Named moves, each a turn or a mirror, and the order they were made in; the first pair answered:
move k_23:
[ 2.06 -2.73 -0.60 -0.68 -0.65 -1.26 -4.05 -1.40  4.41 -0.34 -2.31  0.70
  2.63 -0.55  5.08  0.27] -> [ 1.63 -2.05  1.89 -2.70 -5.10 -0.87 -0.25 -0.91  3.77  0.06  0.48  2.40
  0.04 -3.81  1.92  3.53]
[ 0.95 -0.33 -0.38  1.97  0.98 -0.48 -1.05 -1.67  3.11 -0.56 -1.77 -0.58
  2.00  1.08  3.58 -0.62] -> [ 0.58  0.45  2.06 -0.08 -3.10 -0.02  2.86 -1.14  2.46 -0.12  0.73  0.73
 -0.19 -2.00  0.42  2.26]
[-3.23 -1.07 -0.34 -1.35 -0.49  0.60  2.11  0.01 -0.40  0.61 -0.42 -1.14
 -1.05 -1.01 -0.84  0.47] -> [-2.79 -1.30 -1.35 -0.61  1.54  0.59  0.27 -0.21  0.01  0.31 -1.67 -1.70
  0.09  0.52  0.72 -0.65]
move k_78:
[-0.97 -0.57 -2.06 -0.03  2.33 -0.53  1.07 -0.47 -2.38 -0.69 -1.72 -2.87
 -0.18  0.32 -2.90  0.68] -> [-1.97 -0.67 -0.49  0.44 -0.27  0.32  0.66  2.07 -2.73  1.05  2.15 -0.18
 -3.08  0.85 -1.52  2.01]
[ 1.50 -1.01  3.16  1.63 -1.86  1.49  0.79  0.37  0.06 -0.20  3.52  2.34
 -2.80  1.78  1.79  2.20] -> [ 3.13 -0.93  0.33  0.73  1.93  0.51  1.45 -3.62  0.42 -3.02 -2.86 -2.28
  2.12  0.79 -0.40 -0.22]
[-2.47  0.93  0.21 -1.10 -2.17  0.91 -0.19  0.46  0.28  0.08  1.68  3.38
 -0.23 -1.50  2.27 -1.90] -> [-1.71  1.07 -1.14 -1.51  0.00  0.14  0.27 -2.11  0.52 -1.38 -2.05  1.07
  2.17 -1.97  0.87 -3.41]
move k_488:
[-3.49 -0.27 -1.90  0.33  1.18 -0.94  1.44  0.87 -4.03  1.54  0.71 -0.25
 -2.09  2.03 -2.67 -0.87] -> [-2.09 -0.60 -2.14  1.39  3.32 -0.98 -2.21  0.39 -1.31  1.04 -0.04 -0.05
  0.99  3.12  1.60 -3.22]
[-2.14 -0.16 -2.88  0.92  2.63  0.30  0.48 -1.16 -2.04 -0.09 -2.72 -1.11
  0.18  0.24 -0.60 -3.11] -> [-2.38  0.08 -2.74  0.75  2.39  0.24  0.96 -1.07 -2.62  0.17 -2.50 -0.93
 -0.54  0.09 -1.36 -2.79]
[-1.18  0.20 -2.87  0.37  1.46 -0.62  3.41 -1.90 -4.18  1.21 -1.28 -3.47
  0.20  0.90 -1.33  0.95] -> [-0.13 -0.17 -3.19  1.29  3.32 -0.63  0.34 -2.32 -2.13  0.54 -1.82 -3.37
  2.90  1.71  2.18 -0.92]
[-1.16 -0.87 -3.99  1.87  4.61 -0.33 -2.00  0.11 -3.37  0.18 -3.92 -2.99
  0.23  4.19 -0.03 -2.25] -> [-2.00 -0.45 -3.88  0.92  2.71 -0.60  0.74  0.19 -5.54  0.73 -3.38 -3.19
 -2.37  3.38 -2.89 -0.29]
move k_544:
[ 0.98 -0.27  0.93  0.31 -0.68  0.13 -2.77 -0.37  1.36 -1.55  1.18  0.88
  1.15  0.67  2.84 -1.49] -> [-1.09 -0.20 -0.57  0.45 -0.92 -0.31  0.22  0.02 -3.18 -0.41  0.40 -0.07
 -3.22  1.45 -1.53  0.09]
[ 1.03  0.23  1.27 -0.45 -0.45 -0.49 -0.63 -0.66  2.54  0.93 -0.22 -0.45
  1.53 -2.62  0.22 -0.64] -> [-0.76  0.18  1.19  0.01 -1.29 -0.57  0.40  1.04 -0.12  2.58  1.39  0.58
 -2.00 -1.18 -1.10  0.81]
[ 0.93 -1.42 -1.12  2.91  3.55  1.07 -4.73 -1.84 -1.21  0.99 -0.95  0.83
 -0.17  2.46  2.28 -2.52] -> [-0.46 -1.48 -1.91  2.96  3.14  0.72 -3.33 -1.37 -3.55  1.64 -1.04  0.49
 -2.42  3.19  0.02 -1.79]
[ 0.34 -1.43 -0.08 -0.22 -0.14  0.61 -2.20  0.24  1.53 -1.21  2.04  0.78
  2.15 -0.82  4.32 -1.31] -> [-2.20 -1.36 -1.91 -0.25 -0.18  0.26  1.54  0.91 -4.00  0.03  1.43 -0.20
 -2.78  0.51 -1.14  0.83]
Now pairs of rows:
Between the rows of a pair lie 2 to 3 moves.
[ 1.24 -0.60  1.27 -0.70 -0.65  0.33 -0.64 -0.02  2.43 -0.89 -1.57 -0.23
  2.73 -0.97  0.09 -0.90] -> [-0.50 -1.20 -0.08  1.16  0.57  0.21 -2.04  2.20 -0.13  0.73 -0.58  0.65
 -0.36  2.54  1.16 -0.74] : k_544 then k_23
[-0.31 -0.16 -3.18  0.97  1.61 -0.04 -3.28  1.73 -3.27  1.90  0.10 -0.45
 -3.15  5.15  2.82 -0.07] -> [ 1.27  0.42  0.97 -0.70 -2.66  1.03 -3.03  2.25  1.20  1.67  4.17  2.49
 -1.55  1.39  5.02  1.00] : k_23 then k_544 then k_544
[-0.11 -0.57 -0.49  1.31 -0.83  1.90  0.28  1.24 -1.86  3.86  1.12 -0.24
 -1.52  2.14  0.29  1.15] -> [ 0.29 -1.00 -1.40  1.89  1.09  1.85 -1.69  0.54 -0.86  3.19  0.04 -0.98
  0.52  2.85  1.75 -0.29] : k_488 then k_78 then k_544
[-0.51  0.90 -1.77 -0.62  4.30  0.10  1.82 -0.35 -0.43 -1.62 -1.70 -2.63
 -1.84  0.62 -1.52  0.48] -> [-0.14  1.37  1.29 -2.06  0.36  1.07  3.40  0.37  1.42 -1.22  1.73 -0.33
 -2.61 -2.36 -1.33  2.37] : k_23 then k_544 then k_488
[-1.83 -0.06 -0.97  1.80 -1.05  1.62 -1.27  2.99  1.00  2.30 -0.06  1.05
 -0.86  2.58  4.75 -2.57] -> [-1.10  0.25 -3.13  0.22  0.96  0.74  2.25 -0.74 -0.50  0.54 -5.21 -2.98
  1.07  0.78 -0.19 -3.11] : k_488 then k_78 then k_488
[ 3.00  2.34  1.54 -0.98 -2.87  0.27  2.73  1.13  1.73  0.23  1.39  1.54
 -0.16 -2.16 -0.15 -0.25] -> [ 2.50  2.03  1.52 -0.38 -2.79  0.29  2.22  2.04  0.71  0.79  2.17  2.11
 -1.37 -1.28  0.17  0.11] : k_78 then k_544
[-0.95 -0.22 -2.54  2.10  1.48 -0.44 -2.78  1.90 -0.67  2.06 -1.22  0.00
 -1.57  3.17  3.93 -1.67] -> [ 0.43  0.89 -2.52 -1.14  0.46 -1.12  2.32 -1.77 -0.93 -0.31 -4.71 -2.99
  0.49 -1.42 -2.19 -0.62] : k_23 then k_78
[-0.84  1.03 -0.72 -0.76 -1.42 -0.55  1.37 -2.15 -1.65 -1.40 -2.40 -0.84
  0.57 -2.76 -1.38  0.36] -> [-1.69  0.13 -2.09  1.37  0.69 -0.48 -1.77 -0.78 -2.44 -0.69 -2.64 -0.56
 -0.15  0.50  1.29 -0.98] : k_544 then k_544 then k_23
[-0.60 -1.77  0.73 -2.45 -0.37  0.52  4.16 -1.16 -3.04  0.08 -0.27 -2.59
 -3.10 -0.88 -4.54  0.65] -> [-1.47 -2.40 -0.98 -0.63  2.34  0.32  1.97 -0.66 -4.25  0.32 -1.62 -3.27
 -3.56  2.10 -3.39 -0.57] : k_488 then k_78 then k_544
[ 1.48  1.26  2.35 -2.64 -2.79  0.62  3.89 -2.00  1.41 -1.67  0.52  0.22
  0.96 -4.20 -3.18  2.24] -> [ 2.55  0.62  2.25 -0.99 -0.56  0.67 -1.03 -2.13  4.86 -2.34  0.11  0.85
  4.45 -2.45  2.70 -0.70] : k_78 then k_488
[ 0.81 -0.44 -1.93  2.30  4.01 -1.35 -2.16 -0.71 -1.76 -1.57 -2.86 -1.73
  1.62  2.94  0.29 -2.62] -> [ 0.70 -0.14 -2.32  1.69  3.71 -1.46 -0.29 -1.18 -2.94 -1.51 -3.54 -2.39
  1.24  2.20 -1.75 -2.22] : k_78 then k_488 then k_78
[ 1.79  1.58 -1.81 -1.55  2.60  0.09 -1.72 -3.43  3.18 -2.12 -1.50  0.17
  1.71 -1.04  0.90 -0.13] -> [ 2.00  1.82 -0.45 -1.83  1.09  0.43 -2.10 -2.71  4.24 -1.81  0.40  1.49
  1.58 -1.71  1.88  0.16] : k_78 then k_544 then k_544
[ 1.20  1.52 -1.29 -2.16 -0.95  0.72  3.98 -0.65 -1.85 -1.04 -1.64 -1.81
  0.64 -2.69 -5.90 -0.81] -> [ 0.73  0.21 -3.56  1.72  3.68  0.67 -3.23  1.18 -1.26 -0.35 -2.10 -1.20
  1.68  3.06  1.09 -4.37] : k_78 then k_23
[-0.29 -0.46 -0.40  1.80  2.50 -0.55  0.25  0.66 -1.84 -0.79 -2.03  0.69
 -0.48  2.83 -0.20 -0.14] -> [ 1.57  0.22  1.39 -0.09  0.93 -0.18  1.21 -0.81  1.45 -2.24 -1.87  0.62
  2.59 -0.47  0.13 -0.25] : k_23 then k_544
[ 0.21  0.40 -1.02  0.11  1.41 -0.39 -0.42 -1.04 -0.73 -0.83 -2.58 -1.82
  0.93  1.05 -0.31 -0.60] -> [-0.63  0.03 -1.34  0.76  1.44 -0.41 -1.04 -0.28 -1.33 -0.29 -1.79 -1.33
 -0.21  2.43  0.32 -0.54] : k_544 then k_544 then k_488
[ 0.03 -0.29  0.43 -0.20 -0.89  0.13  3.15  0.19 -2.68 -0.65  0.64 -0.65
 -2.22 -0.89 -3.00  2.57] -> [-0.15 -0.81 -1.75  2.07  2.54 -0.32 -0.49  0.87 -3.15 -0.42 -0.67 -1.12
 -1.57  2.94  0.27  0.31] : k_23 then k_544 then k_544
[ 1.66  1.98  3.54 -2.24 -6.57  0.78  3.50  0.31  3.27  0.83  3.44  1.76
 -0.76 -4.03  0.21  1.77] -> [ 1.38  0.64  0.54  2.02 -0.79  0.53 -4.13  1.77  3.96  1.29  1.84  1.61
  1.17  2.62  7.74 -2.85] : k_23 then k_78
[-2.18  1.65  0.36 -2.11 -1.69 -0.55  3.45  1.51 -3.50  2.40  1.32  0.66
 -4.67 -0.35 -3.38  2.07] -> [-1.32  1.01  1.37  0.22 -0.64  0.09 -3.04  3.29  0.55  2.68  3.85  3.51
 -2.51  2.30  4.40 -0.53] : k_78 then k_488 then k_78
[ 1.00 -1.20  1.73 -0.32 -0.96  0.93 -0.33  1.32  1.42  0.26  1.13  1.92
  0.75 -1.51  0.14 -0.49] -> [-0.48 -1.13  0.04  0.57  0.15  0.32  0.69  1.66 -2.20  0.74 -0.22  0.94
 -1.69  0.22 -2.11 -0.09] : k_23 then k_544
[-1.59  0.50  1.78 -0.04 -3.26  1.29 -0.46  2.83  0.35  1.74  5.13  3.05
 -2.97  0.85  1.97  1.23] -> [ 0.70  0.06 -1.15  0.86  2.69  0.50 -4.07 -0.69  2.95 -1.01 -0.94 -0.57
  3.55  1.81  4.43 -3.14] : k_23 then k_544 then k_544
[-0.28 -0.87 -1.11 -0.94 -0.06 -0.13  3.19 -2.66 -1.21 -1.36 -2.36 -1.33
 -0.96 -0.25 -3.48  1.79] -> [-0.36 -0.97  1.75 -0.31 -2.98  1.03  0.18  0.54  1.00  0.25  3.21  3.07
 -2.38  0.47  1.40  2.33] : k_78 then k_544 then k_544
[-0.95 -0.98 -1.59  0.79  1.34 -1.07 -0.65  1.95 -0.93  0.55 -0.08  0.86
 -1.25  1.77  0.68 -0.18] -> [ 0.04 -0.30 -0.33 -1.30 -0.73 -0.88  2.40  0.34 -0.14 -0.38 -0.16  0.59
 -0.06 -1.78 -2.01  1.18] : k_488 then k_544 then k_23
[ 1.42  0.30 -0.44 -1.20  1.25 -0.95  0.64 -3.16  1.57 -2.18 -2.50 -2.11
  3.85 -2.16 -1.57 -1.43] -> [-0.58  0.10 -1.42 -0.75  0.50 -1.01  3.16 -1.75 -2.70 -0.52 -1.79 -2.10
 -0.83 -0.75 -4.86  0.50] : k_544 then k_544
[ 0.15  0.20 -0.45  2.10 -0.22  0.30 -2.36  1.18  0.45 -2.74  0.84  1.72
  0.88  2.99  2.21 -0.78] -> [ 1.24  0.71  0.11 -0.01 -0.68  0.02 -0.19 -1.37  1.87 -4.14 -1.08  0.54
  3.51  0.07  0.09 -0.60] : k_78 then k_488 then k_544
[ 1.81 -0.50  2.20 -0.60 -1.27  0.40 -2.07 -0.89  4.28 -0.49  1.34  0.83
  3.16 -1.67  4.18 -0.31] -> [ 2.06  0.12  2.94 -1.43 -2.52  0.49 -0.66 -1.03  4.24 -0.46  1.90  0.96
  2.40 -2.97  2.65  0.76] : k_78 then k_23
[-1.86 -0.48  2.12 -0.55 -5.31  0.43  2.93 -0.57 -3.16  0.17  1.77  0.84
 -1.16 -0.99 -4.39  2.96] -> [-2.24 -1.86 -0.19  3.48 -0.77  0.41 -4.17  1.76 -2.64  1.06  1.80  1.60
 -0.26  5.20  2.74 -0.50] : k_23 then k_78
[ 2.31  1.69 -0.52 -0.05  0.52  0.28  3.30  0.62 -1.35 -0.71 -2.11 -2.36
 -2.34  1.40 -5.06  0.79] -> [ 2.47  1.21  1.25  1.95 -0.23  1.39 -1.91  3.58  1.53  0.50  2.35  1.12
 -2.44  3.71  2.09 -0.16] : k_488 then k_78
[-0.98 -0.42  3.44 -1.52 -4.25  0.09  1.31  0.00 -1.12 -0.48  3.37  2.58
 -1.83 -3.53 -0.64  2.51] -> [ 1.38 -0.75  1.65 -0.58  0.24 -0.62 -3.42 -2.12  2.58 -2.73 -0.54  0.39
  4.48 -2.40  3.65 -1.94] : k_488 then k_78
[-0.85 -1.58 -0.32 -0.64 -0.27 -0.25  3.76 -1.14 -1.81 -0.57 -0.94 -1.70
 -3.36 -0.21 -4.89  2.10] -> [ 0.78 -1.24  3.36 -1.23 -3.45  1.00  2.07  0.03  2.74 -0.53  3.21  1.47
 -1.64 -2.29 -0.86  2.31] : k_544 then k_78 then k_488
[ 1.67 -0.06  1.96 -0.34 -1.27 -0.10 -1.01  1.05  3.33 -1.28  3.32  2.78
  0.49 -2.07  1.47  0.91] -> [ 0.88 -0.83 -2.19  0.94  4.09 -1.15 -1.31 -0.92  0.64 -2.24 -2.45 -1.24
  1.81  0.77 -0.28 -1.47] : k_488 then k_544 then k_23
[-2.87  0.73 -2.10 -1.61  1.95 -1.91  2.46 -0.82 -1.54 -1.86 -3.98 -2.59
 -0.72  1.91 -3.73 -2.12] -> [-3.54  1.06  0.38 -1.99 -1.97 -0.88  3.16  2.03 -2.04  0.17  1.43  0.90
 -4.69  1.75 -3.29  0.38] : k_23 then k_78
[ 1.51  0.46 -1.40 -0.90  3.64  0.48 -2.17  0.81  2.71 -0.95  0.29 -0.33
 -1.76  0.48  0.88  1.05] -> [ 1.24  0.45 -0.58 -1.55  1.89  0.49 -0.99  1.42  1.98 -0.22  2.06  0.62
 -3.70 -0.29 -0.19  2.26] : k_488 then k_544 then k_544
[-0.87 -0.06  1.02  0.45 -1.43 -0.78 -1.07  2.38 -2.02  1.51  2.11  1.31
 -3.42  1.54  0.54  1.35] -> [ 0.41  0.43  0.28 -1.67 -0.60 -1.34  2.24 -1.00 -1.89 -0.48 -1.59 -1.63
 -0.86 -1.55 -3.78  1.32] : k_78 then k_23
[-0.01 -0.78 -2.76  1.72  3.25 -0.34 -1.08 -1.50 -0.78 -0.37 -2.90 -1.95
  0.97  2.02 -0.05 -1.81] -> [ 1.96  0.04  1.53 -1.16 -1.38  0.61  0.44 -2.29  3.40 -1.26  0.23  0.25
  2.95 -2.85  0.46 -0.31] : k_23 then k_544
[ 0.20  2.50 -1.40 -0.76  1.12 -0.01  3.10 -0.02 -2.45  1.06 -2.98 -2.11
 -0.81  0.82 -3.68  2.47] -> [-0.80  1.55 -1.81  1.30  2.63  0.12 -0.31  2.29 -2.77  2.39 -1.40 -0.60
 -2.23  4.32  0.18  1.14] : k_78 then k_488 then k_544
[-0.87  1.61 -1.44  1.10  2.33 -0.17 -3.57  0.64  2.87  0.45  0.56 -1.57
  4.52 -1.17  4.74  0.29] -> [-1.63  2.58 -0.28 -1.78 -1.22 -0.29  3.19  0.05  0.17  0.37  0.79 -2.25
  1.47 -4.94 -2.60  4.16] : k_23 then k_544 then k_78
[-1.49  0.47  0.43  0.73 -0.94 -0.20  1.01  1.67 -1.40  1.04  1.58  1.02
 -2.27  0.91 -0.57  1.23] -> [-0.15  0.93  1.40 -0.96 -2.19  0.06  2.24  0.47  0.33  0.11  1.54  0.70
 -0.68 -1.50 -1.02  1.35] : k_488 then k_78 then k_23
[ 0.59  0.46  1.86 -1.13 -3.70 -1.03  2.44  3.21  0.44  0.27  3.48 -0.26
  1.66 -3.11 -1.15  1.26] -> [-0.98  0.12 -0.43 -0.47 -1.76 -1.78  3.71  2.78 -3.26  0.73  0.96 -1.96
 -0.33 -1.23 -4.22  1.16] : k_23 then k_488
[-2.52 -0.32 -3.57  0.61  3.41  1.76  2.11 -1.65 -2.64  0.55 -4.01 -4.09
 -0.76  2.10 -1.42  0.13] -> [-1.07 -0.73 -1.33  1.80  3.02  2.54 -3.13  0.17  1.92  0.71 -0.41 -0.89
  1.83  2.94  6.15 -1.62] : k_488 then k_544 then k_78
[-0.58 -4.06 -1.54 -3.47  2.69 -1.35  0.09 -3.39 -0.58 -0.06 -2.31  1.99
  1.79 -0.88  1.07  1.82] -> [-2.05 -4.21 -1.31 -2.97  1.16 -1.01  1.04 -1.80 -2.74  1.44 -0.30  3.43
 -1.55 -0.13  0.51  3.21] : k_544 then k_544 then k_78
[ 2.38  0.17  3.95 -0.99 -2.58 -1.99 -2.20  3.88  4.00 -0.77  0.12  4.03
  2.58 -2.86  1.26 -0.78] -> [ 1.05  0.31  3.76 -2.04 -4.10 -2.02  1.69  4.11  0.70  0.10  0.34  3.63
 -0.75 -3.64 -3.56  1.55] : k_23 then k_488
[-2.71 -0.44 -3.35  0.12  1.89 -2.30  5.43 -1.08 -2.28  0.40 -1.45 -3.17
 -1.41 -2.39 -3.99 -1.73] -> [-2.86 -0.86 -4.49  1.88  4.19 -2.69  2.69 -0.29 -2.47  0.78 -2.23 -3.11
 -1.10  0.37 -1.46 -3.36] : k_488 then k_544 then k_544
[ 2.77  0.38  0.64 -1.12 -2.82  1.96 -2.06 -0.55  0.74  2.04  3.79  2.10
  0.50  0.44  1.98  2.76] -> [ 2.24 -0.04 -3.52 -0.32  2.15  0.71 -1.31 -2.79 -2.55  0.93 -2.47 -2.11
  1.27  2.45 -1.12  1.06] : k_544 then k_23
[-2.17 -1.28 -0.52  0.28 -1.89 -0.83  1.53  2.32 -3.03  2.69  0.52 -0.46
 -5.45  1.56 -2.53  1.74] -> [ 0.67 -0.53 -0.30 -2.17 -0.97 -1.23  3.12 -2.04  0.31 -0.27 -3.35 -3.23
  0.70 -2.94 -4.28  0.20] : k_544 then k_488
[ 0.89 -1.45  2.73  0.97 -0.31 -0.20  1.20  1.90  0.34  2.35  3.42  1.03
 -2.61 -1.23  0.52  0.57] -> [ 1.60 -1.64 -0.25  1.94  4.09 -0.96 -0.76 -0.47  0.52  1.02 -1.23 -1.72
  1.00  0.23  1.28 -2.40] : k_488 then k_544 then k_488
[-3.09 -1.18 -1.11  2.14 -1.46  0.22  0.05  1.18 -3.13  1.05  0.17  0.21
 -4.62  1.81 -1.46  2.59] -> [-2.89 -1.57 -2.42  3.24  1.07  0.09 -2.74  0.87 -2.55  0.59 -1.27 -0.47
 -2.85  3.71  0.84  0.53] : k_23 then k_488
[-1.48  0.78  0.25 -0.39 -1.93 -0.04  2.15  2.14 -4.12  1.74  2.61  0.19
 -2.85  2.13 -2.12  2.62] -> [-0.88  0.46  0.90  0.86 -1.29  0.29 -1.59  3.17 -1.86  1.94  4.09  1.84
 -1.53  3.36  2.61  1.05] : k_78 then k_488 then k_78
